Read these off the grid that follows. Counting starts at 0.
1) The entry at row 0, column 1?
2) The top entry of the column that holds the smallest entry?
3) The entry at row 2, column 0?
4) The entry in the top-left corner?
5) The bottom-right entry?
6) The entry just right of the largest entry?
7) The entry at row 2, column 1?
8) The entry directly above -.27?
| -.01 |  .70 | -.05 |  .03 |  .39 |  .26 |  .14 | -.15 |  .08 |  .43 |  .23 | -.07 |  .26 | -.09 |
|  .20 |  .34 |  .13 | -.29 |  .40 |  .09 | -.22 | -.08 | -.31 |  .41 |  .07 | -.31 |  .40 |  .05 |
| -.28 |  .09 |  .25 | -.53 |  .02 | -.07 | -.25 |  .13 |  .22 |  .05 | -.32 |  .08 |  .20 | -.38 |
| -.35 |  .29 |  .22 |  .15 |  .04 |  .07 |  .47 |  .04 |  .18 | -.20 | -.23 |  .42 | -.34 |  .50 |
|  .04 | -.41 |  .13 | -.32 | -.41 |  .22 | -.28 |  .01 | -.12 |  .15 |  .27 | -.32 |  .28 | -.45 |
|  .35 | -.63 |  .01 | -.12 | -.61 |  .18 | -.13 |  .42 | -.25 | -.13 |  .12 | -.49 |  .27 | -.01 |
| -.03 |  .63 | -.29 | -.02 |  .18 | -.01 |  .21 |  .54 | -.02 | -.17 | -.18 | -.08 |  .05 |  .29 |
| -.29 |  .15 |  .41 |  .09 |  .09 |  .54 |  .16 | -.14 |  .01 |  .36 |  .22 |  .32 |  .02 |  .29 |
| -.23 |  .25 | -.02 | -.16 |  .35 | -.58 | -.15 | -.77 | -.03 |  .00 |  .04 | -.02 | -.39 | -.13 |
|  .04 |  .05 | -.16 |  .05 |  .19 | -.65 |  .06 | -.38 | -.15 | -.30 | -.11 | -.15 | -.45 |  .32 |
| -.52 |  .55 |  .26 | -.14 | -.27 |  .01 |  .15 |  .07 | -.07 | -.49 |  .48 |  .00 | -.07 | -.20 |
1) .70
2) -.15
3) -.28
4) -.01
5) -.20
6) -.05
7) .09
8) .19

[[8904 4534 3994 9195]
 [7852 6912 7537 4871]
 [8117 4265 4004 4485]
 [7284 3159 7183 7809]
 [6751 6565 7259 5762]
 [5607 6285 6606 6010]]
Indices start at 0.
What is the entry just right of 4265? 4004
The entry just left of 4265 is 8117
What is the bottom-right entry? 6010
The largest entry: 9195
What is the entry directly below 4485? 7809
The entry in row 0 and column 1 is 4534
The smallest entry is 3159
The entry directly above 4485 is 4871
What is the entry directly above 7537? 3994
What is the entry directly below 7809? 5762
What is the entry directly above 5607? 6751
The entry directly below 7259: 6606
The entry in the bottom-left corner is 5607
The entry at row 0, column 0: 8904

[[-3.481, 0.488, -2.340, -2.361, -2.197, -2.010, -3.453, 6.673], [-0.887, -2.811, -1.815, -4.597, -0.278, -2.862, -0.715, -16.452], [-5.300, -1.402, -5.327, -0.293, -0.738, -2.273, -2.625, 22.891], [-3.651, -4.999, 0.300, -0.911, -1.883, -0.774, -3.467, 8.188], [0.614, -0.902, -1.872, 0.386, -5.036, -3.133, -1.375, -29.840], [-1.730, -1.900, -2.592, -3.355, -4.914, -0.842, -2.377, -8.942], [-2.666, -2.158, -1.287, -3.957, -5.912, -5.845, -3.855, -0.596], [-3.342, -0.616, -4.550, -1.578, 1.429, -1.966, -5.140, 5.430], [-3.657, 0.611, -2.382, -2.161, -2.314, -1.782, -3.604, 8.237], [0.363, -1.019, -1.696, 0.674, -4.016, -3.452, -1.269, -27.597], [-3.116, -1.755, -2.528, -1.349, -2.618, -1.154, -3.017, 3.418], [-2.018, -6.140, -3.430, -1.476, -1.115, -2.435, -1.717, -6.368], [0.006, -2.784, -1.202, -5.594, 0.749, -2.976, 0.200, -24.418], [-2.422, -0.781, -3.683, -2.187, 1.079, -1.882, -5.147, -2.768], [-3.716, -4.781, -1.935, -2.350, -0.590, -2.112, 0.972, 8.764], [-2.923, -2.290, -1.113, -3.633, -4.917, -6.139, -3.762, 1.694]]
What is the entry just left of -0.842?
Answer: -4.914
The entry just right of -2.435: -1.717
The entry just right of -0.781 is -3.683
The minimum is -29.840
The entry just right of -2.377 -> -8.942
What is the entry just right of -4.781?
Answer: -1.935
What is the entry just left of -3.633?
Answer: -1.113
What is the entry just right of -3.657?
Answer: 0.611
What is the entry just right of 0.006?
Answer: -2.784
What is the maximum?
Answer: 22.891
What is the entry just left of -5.147?
Answer: -1.882

|  .05 | -.16 |  .05 | -.02 | -.14 |  .00 |  .00 | -.13 | -.15 | -.08 | -.01 |  .00 |  .00 | -.07 | -.12 |  .00 |
| -.28 | -.26 | -.05 | -.29 |  .06 | -.17 |  .00 |  .23 | -.15 |  .01 | -.07 |  .13 |  .15 |  .56 |  .12 |  .00 |
|  .34 |  .00 |  .35 | -.35 |  .00 |  .14 | -.58 |  .65 | -.10 | -.06 |  .00 |  .12 |  .00 |  .00 | -.01 |  .18 |
|  .00 | -.21 |  .00 | -.31 | -.01 |  .00 |  .48 |  .31 | -.22 |  .01 |  .03 |  .21 |  .00 |  .44 |  .16 | -.28 |
|  .29 | -.11 |  .00 | -.22 |  .61 | -.06 |  .00 |  .36 | -.08 |  .00 |  .00 |  .06 |  .06 | -.18 | -.05 |  .10 |
Indices start at 0.
The entry directly below -.10: -.22
The bottom entry of the column that holds the largest entry: .36
The entry in row 1 and column 2?
Answer: -.05
The entry in row 1 and column 0?
Answer: -.28
The entry directly below the largest entry?
Answer: .31
The top entry of the column that holds the largest entry: -.13
The entry in the top-left corner?
Answer: .05
The top-right entry?
Answer: .00
The entry just right of the largest entry -> -.10
The entry in row 0 and column 2: .05
The entry in row 2 and column 0 -> .34
The entry in the bottom-right corner -> .10
The entry at row 0, column 1 -> -.16
The entry directly below .21?
Answer: .06
The bottom entry of the column that holds the smallest entry -> .00
The bottom-left entry is .29
The entry just left of the largest entry?
Answer: -.58
The entry just right of the smallest entry -> .65
The entry in row 2 and column 2?
Answer: .35
The top entry of the column that holds the smallest entry?
Answer: .00
The entry just right of -.14?
Answer: .00
The entry directly below the smallest entry?
Answer: .48
The entry directly above .65?
Answer: .23
The entry just left of .10?
Answer: -.05
The entry directly below .44 -> -.18

3503  4873  7710  6428  3469  7003
5808  5161  6912  6041  3200  8513
4564  7252  4393  4914  6985  5846
6582  3827  5291  5357  4451  6854
6852  6919  5005  4070  4398  5155
2400  7782  6032  3739  5279  3446
8625  8779  6135  4714  4113  8138
2143  7635  6304  3609  5242  3062
3514  4334  6978  5188  2836  7740
3262  4529  8308  5350  6938  4542
4978  5712  8236  6719  7235  4608
7997  7526  5480  4235  3858  5862
Which number is the entry in the bottom-left corner?
Answer: 7997
Which number is the 5th entry, reading row by row?
Answer: 3469
The last entry, reading row by row is 5862
Which number is the second largest entry?
Answer: 8625
Which number is the entry directly below the smallest entry?
Answer: 3514
The top-right entry: 7003
The largest entry in the last column: 8513
The minimum is 2143
Which number is the first entry in reading order?
Answer: 3503
The 2nd entry from the end, reading row by row is 3858
Which number is the entry just left of 8138?
Answer: 4113
Which number is the entry just right of 6978?
Answer: 5188
The entry just right of 5242: 3062
The entry directly above 5712 is 4529
The 2nd entry on the main diagonal -> 5161
Which number is the second entry on the diagonal from the top-right corner?
Answer: 3200
Which number is the bottom entry of the column that holds the largest entry?
Answer: 7526
The entry just left of 5291 -> 3827
The second smallest entry -> 2400
The entry just left of 3609 -> 6304
Which number is the entry just right of 3739?
Answer: 5279
Which number is the entry just right of 5005?
Answer: 4070
The entry just right of the largest entry -> 6135
The entry directly below 2836 is 6938
The entry just right of the smallest entry: 7635
Which number is the top entry of the column that holds the largest entry?
Answer: 4873
Which number is the entry directly above 6938?
Answer: 2836
The entry just right of 5712 -> 8236
Which number is the 3rd entry on the main diagonal?
Answer: 4393
